500 stands for zero in the data rows.
Some points:
515 600 708 503 524 390 518 449 501 723 507 511 580 554 563 339 302 558 407 376 305 519 586 512 463 435 605 374 569 423 464 558 528 528 573 542 334 450 455 402 360 458 624 422 561 480 540 535 537 487 430 578 407 639 393 412 524 350 458 703 538 422 404 584
589 407 603 480 501 539 626 514 609 456 387 519 496 496 553 438 418 454 555 429 670 501 494 345 544 418 378 576 718 429 521 474 401 616 521 451 492 439 542 654 523 632 440 363 607 374 429 588 542 638 539 466 541 665 625 549 528 422 538 435 539 510 381 599
468 551 494 598 696 611 392 425 639 531 441 582 349 427 485 567 610 506 449 348 488 422 482 480 504 508 411 386 491 402 688 560 530 565 322 730 467 543 340 347 490 534 456 478 416 451 358 588 505 560 426 412 420 444 440 413 432 554 441 499 399 509 497 650
548 496 390 349 365 579 547 412 438 516 374 683 474 512 507 551 503 317 567 536 496 396 488 482 520 504 453 614 536 774 592 475 529 517 634 578 447 618 385 481 426 486 529 544 375 515 487 314 510 433 432 625 322 503 620 526 508 411 540 455 527 487 411 395
392 594 399 577 566 321 466 511 455 581 464 464 682 456 551 422 643 352 670 449 615 523 527 488 444 435 502 721 346 496 431 333 441 477 411 459 445 421 437 445 551 469 524 448 545 442 409 529 431 520 511 466 426 334 431 469 537 396 489 628 599 428 444 564
488 513 474 635 486 526 331 317 521 436 510 468 477 545 590 510 492 561 537 526 453 535 447 496 573 575 389 584 557 562 420 533 287 404 518 522 471 355 660 429 445 393 645 621 411 588 345 541 606 478 415 485 589 608 492 686 511 379 464 420 539 584 522 576
467 506 451 335 517 542 511 615 601 450 606 292 578 453 488 535 561 435 352 652 406 655 610 492 551 348 406 441 460 596 486 509 388 516 412 539 532 328 419 480 369 626 437 494 412 530 575 409 424 523 452 451 532 489 580 483 573 362 475 504 298 475 414 535
478 401 315 463 560 496 566 247 451 476 551 464 529 494 646 435 411 544 524 603 592 417 590 466 345 312 505 460 529 412 543 387 628 558 403 443 501 441 387 496 327 531 455 594 386 507 533 573 593 482 533 495 608 491 453 621 524 605 548 510 594 440 728 324
618 504 407 457 540 474 514 266 450 475 502 479 622 355 365 548 557 573 566 480 456 579 415 396 567 592 469 629 600 532 502 523 513 405 481 603 637 512 545 626 450 538 442 500 575 486 702 564 345 361 445 511 526 525 428 440 529 682 312 578 509 518 377 418
537 554 469 427 731 585 716 668 370 532 439 472 498 506 479 485 399 487 471 230 450 371 496 503 441 475 455 600 555 552 587 462 400 420 455 393 526 399 667 474 619 521 395 759 463 532 519 404 445 414 394 432 428 473 521 674 562 557 487 443 368 525 662 301
480 548 550 582 380 473 561 376 473 577 670 494 377 437 327 507 396 428 578 541 514 395 511 620 519 553 548 528 493 443 406 435 537 479 525 517 610 578 465 421 594 697 559 455 448 799 373 513 343 777 395 538 513 596 442 486 648 429 521 519 487 546 445 491
620 507 624 501 365 556 423 438 373 475 459 456 550 518 550 563 429 432 645 488 469 430 403 473 529 418 655 376 405 424 481 480 327 593 505 500 534 629 471 450 540 458 342 629 367 517 538 528 468 290 406 316 640 457 488 510 646 511 704 563 499 427 381 646
569 447 472 402 653 558 338 546 605 467 647 563 610 629 508 431 553 537 608 538 473 466 394 432 666 512 454 396 480 331 430 345 580 525 441 474 431 454 529 478 567 472 584 382 658 605 558 321 485 457 422 624 443 483 521 609 398 595 662 409 471 381 476 438
613 475 485 544 418 550 765 566 512 299 589 642 531 512 610 544 484 614 639 461 448 620 610 478 471 558 422 446 276 581 607 576 556 589 452 459 537 469 501 541 613 487 381 530 651 528 505 436 517 466 502 488 495 510 293 594 285 304 467 479 542 558 618 544
505 437 609 616 376 527 522 620 454 629 573 535 400 555 565 420 539 474 501 609 526 633 342 414 565 452 648 433 556 581 501 355 452 513 486 498 363 438 483 463 620 648 541 460 405 471 616 473 529 565 533 370 400 440 495 433 303 684 328 575 552 676 639 545
404 448 463 483 432 598 515 339 577 562 486 427 434 597 479 547 516 487 498 371 414 656 399 670 442 472 623 599 483 450 463 443 604 700 537 466 443 632 655 536 437 562 559 449 642 517 532 609 368 301 609 491 454 407 578 428 477 455 480 349 455 551 552 621
517 406 627 410 520 363 449 562 505 455 548 581 440 596 523 472 537 664 604 449 507 412 352 607 560 484 561 536 456 400 545 459 327 405 448 687 607 525 470 622 379 473 502 574 603 394 527 401 546 658 565 567 548 352 536 329 608 339 474 389 575 674 590 423
493 576 551 505 459 598 415 646 608 436 664 607 397 435 485 511 673 592 445 397 588 365 528 523 415 380 574 564 582 706 293 536 451 468 426 351 500 535 477 548 443 459 389 475 548 448 506 426 375 390 598 634 547 655 397 457 486 544 485 467 662 473 511 479
394 572 555 472 552 437 483 621 522 552 396 461 418 506 427 566 581 576 638 754 618 351 607 475 574 426 402 452 468 572 597 584 391 536 554 551 623 483 802 484 549 478 496 440 520 531 584 658 372 453 661 554 442 409 406 567 350 493 601 535 549 584 578 305
440 690 440 444 366 400 401 608 549 458 455 481 658 424 496 525 357 444 554 418 657 521 533 588 590 595 536 530 590 456 372 601 550 549 540 514 526 596 490 407 473 671 369 618 464 297 566 494 662 559 439 609 587 462 427 610 247 547 619 512 441 571 576 536
445 516 464 394 452 514 404 640 368 462 348 560 380 485 473 411 412 510 665 444 645 493 636 455 583 601 515 477 397 610 532 568 617 599 481 311 594 359 345 508 354 440 631 449 607 638 466 520 527 459 431 456 600 515 573 476 593 555 373 546 365 614 622 561
666 617 381 571 427 320 556 552 521 548 423 560 415 477 583 514 553 446 346 584 437 635 500 535 507 442 468 461 466 347 583 619 317 434 618 409 608 511 507 500 436 557 431 443 578 542 379 536 559 431 373 496 491 490 541 443 550 680 514 391 542 487 504 344
297 463 484 595 623 525 471 541 396 538 480 726 614 466 428 479 461 519 506 656 418 571 545 521 435 552 567 502 578 523 536 465 488 497 540 406 488 621 484 450 645 437 283 498 529 555 517 543 690 502 605 556 629 570 520 344 504 405 438 434 434 405 516 553
600 517 472 422 477 673 525 530 356 418 629 418 469 449 414 422 504 452 548 561 484 492 646 616 406 591 382 496 544 338 411 566 452 473 473 554 337 619 588 426 503 347 465 512 563 565 457 517 617 560 513 459 438 350 642 543 528 580 334 541 632 567 352 542
230 435 433 401 524 506 586 502 505 318 453 590 400 453 412 506 559 444 322 439 483 527 357 450 405 437 414 381 301 584 403 514 680 460 660 470 627 489 555 527 615 430 573 563 583 278 591 543 547 602 452 408 545 508 469 593 493 537 545 562 595 484 479 539
588 260 580 447 506 418 430 543 460 482 574 467 409 612 433 445 470 427 367 549 507 531 554 506 606 607 500 752 599 455 532 651 546 468 490 610 468 523 351 443 635 510 549 444 481 382 307 475 401 385 581 381 663 511 476 530 457 476 568 669 471 345 640 368
585 364 545 437 415 398 562 598 599 296 472 490 642 435 507 540 624 741 433 474 483 466 531 500 439 673 618 448 561 570 512 396 515 450 579 362 529 496 571 487 499 427 537 485 373 437 382 619 458 602 495 585 345 346 446 513 600 599 582 397 376 457 634 583
553 465 490 685 612 452 623 606 520 485 408 348 475 531 378 559 569 478 620 555 381 488 589 604 678 386 489 585 428 438 454 520 651 408 591 570 583 473 382 692 396 383 415 492 385 485 493 548 566 463 607 596 329 677 568 563 498 590 572 507 547 544 626 548
396 451 603 676 395 520 420 483 682 570 443 416 589 599 575 510 370 511 333 574 573 462 570 486 269 703 449 575 386 470 524 505 483 484 320 447 535 603 402 609 568 444 587 543 562 528 659 417 512 443 437 489 408 544 589 450 438 516 533 547 459 582 437 517
594 595 563 594 476 609 414 444 445 602 514 387 456 460 392 614 434 454 546 396 492 518 465 400 477 519 561 472 426 492 541 545 590 447 529 385 457 447 475 627 388 510 602 515 419 490 452 436 725 598 659 343 530 392 356 569 526 458 430 378 394 280 317 305
548 629 359 559 629 495 498 461 491 440 400 387 466 532 702 507 387 531 423 500 568 537 493 452 548 592 679 355 483 562 425 566 729 406 483 527 426 507 565 462 654 455 450 566 482 527 430 421 366 569 641 518 584 561 583 251 482 412 562 477 489 599 405 514
Along one direction, these points spread out more than along any other. How many in every 100 of the points above lie lower along it than each point below? Round to a whole number. More than half of the points above lie lower than the first one.
548 629 359 559 629 495 498 461 491 440 400 387 466 532 702 507 387 531 423 500 568 537 493 452 548 592 679 355 483 562 425 566 729 406 483 527 426 507 565 462 654 455 450 566 482 527 430 421 366 569 641 518 584 561 583 251 482 412 562 477 489 599 405 514 77
396 451 603 676 395 520 420 483 682 570 443 416 589 599 575 510 370 511 333 574 573 462 570 486 269 703 449 575 386 470 524 505 483 484 320 447 535 603 402 609 568 444 587 543 562 528 659 417 512 443 437 489 408 544 589 450 438 516 533 547 459 582 437 517 81
493 576 551 505 459 598 415 646 608 436 664 607 397 435 485 511 673 592 445 397 588 365 528 523 415 380 574 564 582 706 293 536 451 468 426 351 500 535 477 548 443 459 389 475 548 448 506 426 375 390 598 634 547 655 397 457 486 544 485 467 662 473 511 479 16
480 548 550 582 380 473 561 376 473 577 670 494 377 437 327 507 396 428 578 541 514 395 511 620 519 553 548 528 493 443 406 435 537 479 525 517 610 578 465 421 594 697 559 455 448 799 373 513 343 777 395 538 513 596 442 486 648 429 521 519 487 546 445 491 94
297 463 484 595 623 525 471 541 396 538 480 726 614 466 428 479 461 519 506 656 418 571 545 521 435 552 567 502 578 523 536 465 488 497 540 406 488 621 484 450 645 437 283 498 529 555 517 543 690 502 605 556 629 570 520 344 504 405 438 434 434 405 516 553 61
392 594 399 577 566 321 466 511 455 581 464 464 682 456 551 422 643 352 670 449 615 523 527 488 444 435 502 721 346 496 431 333 441 477 411 459 445 421 437 445 551 469 524 448 545 442 409 529 431 520 511 466 426 334 431 469 537 396 489 628 599 428 444 564 68
588 260 580 447 506 418 430 543 460 482 574 467 409 612 433 445 470 427 367 549 507 531 554 506 606 607 500 752 599 455 532 651 546 468 490 610 468 523 351 443 635 510 549 444 481 382 307 475 401 385 581 381 663 511 476 530 457 476 568 669 471 345 640 368 58
445 516 464 394 452 514 404 640 368 462 348 560 380 485 473 411 412 510 665 444 645 493 636 455 583 601 515 477 397 610 532 568 617 599 481 311 594 359 345 508 354 440 631 449 607 638 466 520 527 459 431 456 600 515 573 476 593 555 373 546 365 614 622 561 32
230 435 433 401 524 506 586 502 505 318 453 590 400 453 412 506 559 444 322 439 483 527 357 450 405 437 414 381 301 584 403 514 680 460 660 470 627 489 555 527 615 430 573 563 583 278 591 543 547 602 452 408 545 508 469 593 493 537 545 562 595 484 479 539 13
548 496 390 349 365 579 547 412 438 516 374 683 474 512 507 551 503 317 567 536 496 396 488 482 520 504 453 614 536 774 592 475 529 517 634 578 447 618 385 481 426 486 529 544 375 515 487 314 510 433 432 625 322 503 620 526 508 411 540 455 527 487 411 395 45
440 690 440 444 366 400 401 608 549 458 455 481 658 424 496 525 357 444 554 418 657 521 533 588 590 595 536 530 590 456 372 601 550 549 540 514 526 596 490 407 473 671 369 618 464 297 566 494 662 559 439 609 587 462 427 610 247 547 619 512 441 571 576 536 26
